In the data rows, the value 128 means zero.
Some points:
{058, 139, 106, 077, 131, 107, 156, 106, 171, 071, 131, 240, 164, 193, 086,
 131, 121, 106, 082, 090, 122, 099, 152, 122, 146, 193, 077, 131, 152, 158,
 171, 082}
{126, 094, 105, 121, 164, 126, 150, 190, 104, 149, 101, 080, 097, 081, 130,
 156, 178, 169, 182, 186, 102, 108, 150, 047, 104, 128, 091, 125, 168, 145,
 188, 132}
{112, 139, 116, 130, 164, 131, 122, 168, 115, 077, 183, 113, 103, 087, 131,
 074, 088, 137, 122, 135, 122, 122, 107, 180, 117, 185, 105, 156, 143, 171,
 126, 163}
{175, 178, 206, 199, 115, 141, 152, 145, 148, 094, 141, 131, 134, 102, 131,
 114, 111, 142, 119, 147, 072, 083, 073, 137, 086, 097, 199, 161, 083, 095,
 200, 134}
{074, 167, 125, 121, 136, 123, 139, 165, 222, 081, 128, 159, 223, 091, 136,
 227, 153, 102, 141, 144, 068, 120, 060, 210, 235, 117, 077, 103, 158, 116,
 072, 143}
{136, 100, 054, 157, 097, 179, 065, 161, 142, 157, 133, 158, 122, 128, 137,
 080, 119, 143, 124, 158, 131, 077, 133, 096, 194, 127, 123, 186, 102, 046,
 147, 141}
{134, 122, 120, 152, 182, 220, 195, 131, 087, 117, 111, 177, 101, 111, 179,
 135, 093, 107, 165, 041, 074, 202, 130, 091, 140, 120, 203, 042, 081, 072,
 065, 152}
{083, 170, 099, 096, 167, 094, 153, 134, 152, 134, 104, 102, 118, 100, 131,
 091, 123, 122, 108, 172, 143, 139, 107, 127, 145, 081, 114, 099, 132, 156,
 089, 156}
{120, 084, 081, 093, 123, 100, 156, 085, 078, 107, 102, 116, 161, 189, 176,
 103, 108, 085, 184, 182, 082, 156, 148, 173, 083, 128, 121, 157, 174, 075,
 140, 159}
{070, 095, 145, 145, 109, 136, 050, 104, 117, 128, 175, 075, 161, 112, 096,
 092, 242, 131, 109, 138, 123, 087, 103, 119, 140, 165, 179, 108, 140, 154,
 120, 144}
{088, 177, 099, 080, 154, 087, 137, 069, 105, 093, 144, 113, 080, 159, 093,
 064, 141, 141, 126, 147, 185, 129, 134, 124, 122, 093, 129, 167, 190, 113,
 137, 117}
{107, 120, 152, 113, 224, 059, 118, 188, 122, 057, 129, 122, 117, 138, 167,
 149, 057, 100, 139, 080, 100, 083, 149, 102, 123, 122, 171, 131, 105, 159,
 131, 079}
{144, 103, 148, 083, 106, 187, 054, 128, 223, 077, 180, 139, 168, 072, 103,
 121, 143, 149, 167, 101, 152, 163, 191, 099, 114, 073, 092, 153, 129, 103,
 072, 151}
{097, 111, 124, 161, 112, 098, 197, 146, 092, 175, 126, 137, 119, 083, 124,
 167, 097, 175, 074, 061, 143, 109, 133, 186, 124, 102, 128, 128, 181, 122,
 246, 188}
{106, 165, 155, 141, 142, 197, 092, 105, 036, 166, 120, 108, 130, 169, 034,
 113, 094, 084, 139, 109, 144, 181, 117, 142, 140, 143, 060, 140, 200, 147,
 157, 144}
{169, 125, 171, 059, 160, 194, 129, 059, 169, 186, 123, 134, 032, 122, 098,
 131, 128, 119, 168, 159, 096, 091, 155, 162, 109, 093, 130, 162, 182, 086,
 111, 120}
{063, 110, 135, 086, 143, 154, 146, 112, 088, 227, 177, 109, 176, 175, 230,
 175, 109, 145, 148, 104, 207, 106, 172, 171, 112, 095, 142, 186, 147, 124,
 114, 095}
{138, 155, 105, 128, 195, 091, 106, 193, 085, 166, 139, 181, 123, 158, 106,
 134, 169, 122, 043, 093, 107, 137, 122, 219, 077, 120, 153, 064, 082, 051,
 164, 080}
{141, 177, 051, 179, 102, 129, 152, 207, 080, 140, 097, 037, 178, 126, 016,
 197, 037, 118, 033, 100, 098, 071, 172, 127, 120, 099, 207, 114, 118, 142,
 119, 105}
{070, 142, 139, 146, 131, 117, 083, 100, 101, 172, 114, 121, 141, 110, 121,
 113, 116, 077, 182, 158, 109, 160, 118, 147, 088, 188, 093, 219, 068, 095,
 146, 116}
{149, 145, 170, 137, 087, 086, 131, 073, 143, 141, 093, 138, 143, 139, 143,
 078, 072, 162, 121, 181, 091, 141, 169, 168, 183, 126, 146, 160, 088, 233,
 097, 129}
{159, 095, 119, 063, 137, 176, 100, 114, 148, 122, 095, 165, 175, 092, 123,
 106, 054, 193, 133, 182, 197, 105, 093, 134, 097, 227, 191, 092, 134, 166,
 153, 144}
{214, 175, 136, 095, 165, 142, 107, 111, 131, 143, 073, 115, 104, 141, 134,
 159, 168, 178, 118, 118, 103, 115, 163, 085, 128, 181, 167, 205, 100, 150,
 123, 155}
{134, 054, 125, 218, 110, 117, 106, 218, 143, 035, 096, 141, 193, 129, 126,
 143, 151, 141, 122, 070, 178, 095, 097, 141, 127, 055, 117, 193, 120, 165,
 116, 139}
{061, 175, 237, 136, 120, 173, 113, 124, 141, 133, 113, 156, 136, 148, 085,
 148, 164, 225, 104, 144, 090, 190, 111, 098, 063, 110, 160, 150, 158, 112,
 079, 192}
{103, 112, 098, 143, 143, 104, 114, 094, 166, 197, 117, 124, 136, 131, 104,
 124, 158, 139, 101, 068, 113, 143, 132, 163, 093, 122, 083, 119, 085, 173,
 129, 093}
{137, 136, 160, 064, 101, 137, 151, 148, 121, 097, 148, 069, 129, 101, 124,
 112, 035, 100, 056, 148, 077, 126, 127, 075, 099, 051, 114, 113, 055, 082,
 050, 128}
{173, 088, 133, 145, 083, 082, 073, 140, 112, 134, 087, 145, 025, 116, 186,
 105, 115, 048, 059, 103, 195, 127, 025, 133, 130, 139, 094, 057, 109, 154,
 060, 196}
{147, 140, 094, 065, 160, 146, 110, 141, 132, 152, 153, 119, 157, 208, 112,
 143, 154, 106, 080, 135, 115, 185, 098, 098, 153, 083, 144, 133, 116, 138,
 147, 220}
{125, 195, 128, 125, 104, 144, 147, 119, 143, 172, 086, 125, 178, 131, 140,
 047, 107, 153, 071, 162, 116, 080, 115, 109, 070, 143, 076, 121, 199, 089,
 090, 122}
{135, 098, 135, 128, 138, 077, 144, 118, 088, 142, 142, 140, 167, 118, 111,
 114, 174, 174, 142, 146, 194, 122, 124, 119, 248, 143, 114, 168, 089, 102,
 093, 115}
{071, 063, 153, 075, 036, 075, 135, 142, 045, 141, 164, 126, 121, 105, 088,
 198, 126, 125, 136, 073, 050, 108, 106, 097, 116, 187, 178, 157, 114, 086,
 140, 145}
{085, 046, 217, 085, 135, 148, 140, 127, 133, 112, 236, 113, 106, 091, 086,
 093, 084, 050, 156, 181, 155, 093, 237, 092, 152, 105, 133, 060, 051, 117,
 112, 177}
{175, 069, 112, 148, 164, 068, 125, 054, 207, 119, 083, 098, 162, 084, 160,
 076, 139, 180, 210, 055, 111, 137, 104, 140, 164, 161, 155, 104, 180, 107,
 193, 111}
{117, 127, 060, 171, 158, 106, 143, 111, 220, 116, 138, 093, 088, 149, 087,
 147, 099, 138, 159, 109, 154, 095, 083, 110, 180, 077, 096, 188, 076, 140,
 122, 149}
{192, 179, 168, 160, 090, 093, 199, 254, 177, 098, 167, 107, 104, 224, 163,
 149, 104, 154, 200, 116, 229, 208, 160, 171, 106, 192, 064, 081, 083, 093,
 167, 202}
{093, 132, 183, 086, 079, 147, 116, 175, 162, 211, 059, 125, 098, 111, 158,
 090, 134, 081, 170, 110, 149, 127, 096, 070, 116, 153, 152, 139, 118, 170,
 190, 062}
{201, 179, 096, 151, 114, 201, 112, 134, 141, 110, 063, 033, 101, 110, 177,
 103, 177, 054, 099, 138, 140, 099, 200, 124, 138, 110, 228, 174, 142, 161,
 155, 164}
{239, 113, 122, 115, 141, 041, 091, 053, 106, 147, 175, 145, 156, 064, 137,
 161, 150, 025, 139, 074, 137, 105, 164, 087, 118, 075, 104, 111, 117, 122,
 068, 140}
{112, 129, 078, 206, 165, 023, 129, 086, 157, 098, 130, 105, 086, 117, 145,
 189, 056, 071, 130, 148, 147, 107, 148, 123, 100, 176, 185, 119, 166, 109,
 111, 052}
{121, 134, 138, 175, 139, 169, 149, 084, 134, 169, 218, 140, 195, 141, 128,
 131, 134, 122, 054, 174, 148, 180, 059, 049, 117, 162, 098, 134, 163, 150,
 154, 100}
{165, 132, 096, 105, 095, 133, 129, 165, 088, 113, 194, 091, 111, 123, 159,
 100, 129, 141, 130, 079, 094, 175, 127, 146, 142, 146, 112, 173, 169, 158,
 166, 069}
Along one direction, these points spread out more than along any other. For each point below, how far along it does it lie, from 0 to 99? The average is 50, and the first point in the table lies past the average. One standard deviation of the points above along it is 16.
{089, 108, 119, 170, 189, 073, 079, 134, 149, 116, 060, 159, 179, 126, 105,
 138, 145, 147, 088, 168, 110, 203, 168, 119, 154, 095, 082, 115, 155, 120,
 063, 122} 51
{207, 063, 141, 154, 103, 133, 211, 196, 167, 175, 111, 094, 117, 186, 086,
 092, 182, 103, 166, 135, 112, 101, 111, 134, 140, 158, 186, 138, 162, 149,
 094, 114} 48
{126, 214, 173, 152, 143, 160, 111, 093, 102, 116, 127, 144, 081, 140, 246,
 151, 157, 147, 173, 035, 062, 080, 174, 100, 160, 152, 109, 001, 121, 066,
 081, 148} 41
{081, 223, 080, 100, 115, 110, 179, 088, 064, 144, 121, 201, 165, 071, 084,
 143, 176, 114, 205, 139, 163, 170, 145, 162, 115, 132, 123, 119, 116, 128,
 188, 105} 64
{106, 102, 198, 132, 105, 162, 126, 071, 103, 049, 071, 129, 149, 156, 114,
 186, 156, 140, 097, 131, 184, 130, 094, 134, 180, 137, 080, 125, 110, 063,
 158, 071} 57
{139, 129, 079, 093, 139, 162, 148, 097, 127, 088, 114, 049, 102, 128, 124,
 121, 133, 172, 156, 155, 158, 126, 069, 180, 073, 127, 093, 089, 079, 169,
 081, 065} 52
{150, 097, 129, 106, 093, 131, 110, 148, 097, 143, 163, 161, 069, 075, 108,
 133, 174, 130, 095, 148, 148, 194, 145, 136, 169, 146, 153, 182, 183, 133,
 142, 043} 62
{185, 095, 098, 187, 145, 174, 177, 116, 058, 129, 131, 224, 067, 131, 181,
 149, 202, 089, 078, 092, 105, 082, 152, 139, 093, 152, 054, 124, 101, 174,
 068, 176} 41
{189, 109, 140, 125, 129, 148, 085, 123, 117, 138, 116, 097, 135, 147, 151,
 149, 116, 160, 150, 210, 077, 115, 151, 126, 143, 097, 100, 084, 120, 172,
 225, 096} 56
{088, 104, 099, 138, 039, 163, 156, 103, 219, 072, 140, 127, 083, 168, 162,
 121, 150, 148, 098, 160, 155, 203, 174, 120, 106, 092, 089, 067, 077, 132,
 121, 171} 52
{108, 150, 135, 162, 064, 109, 083, 135, 105, 139, 142, 231, 115, 174, 122,
 117, 082, 197, 232, 191, 145, 092, 038, 116, 094, 105, 209, 058, 192, 172,
 134, 069} 61
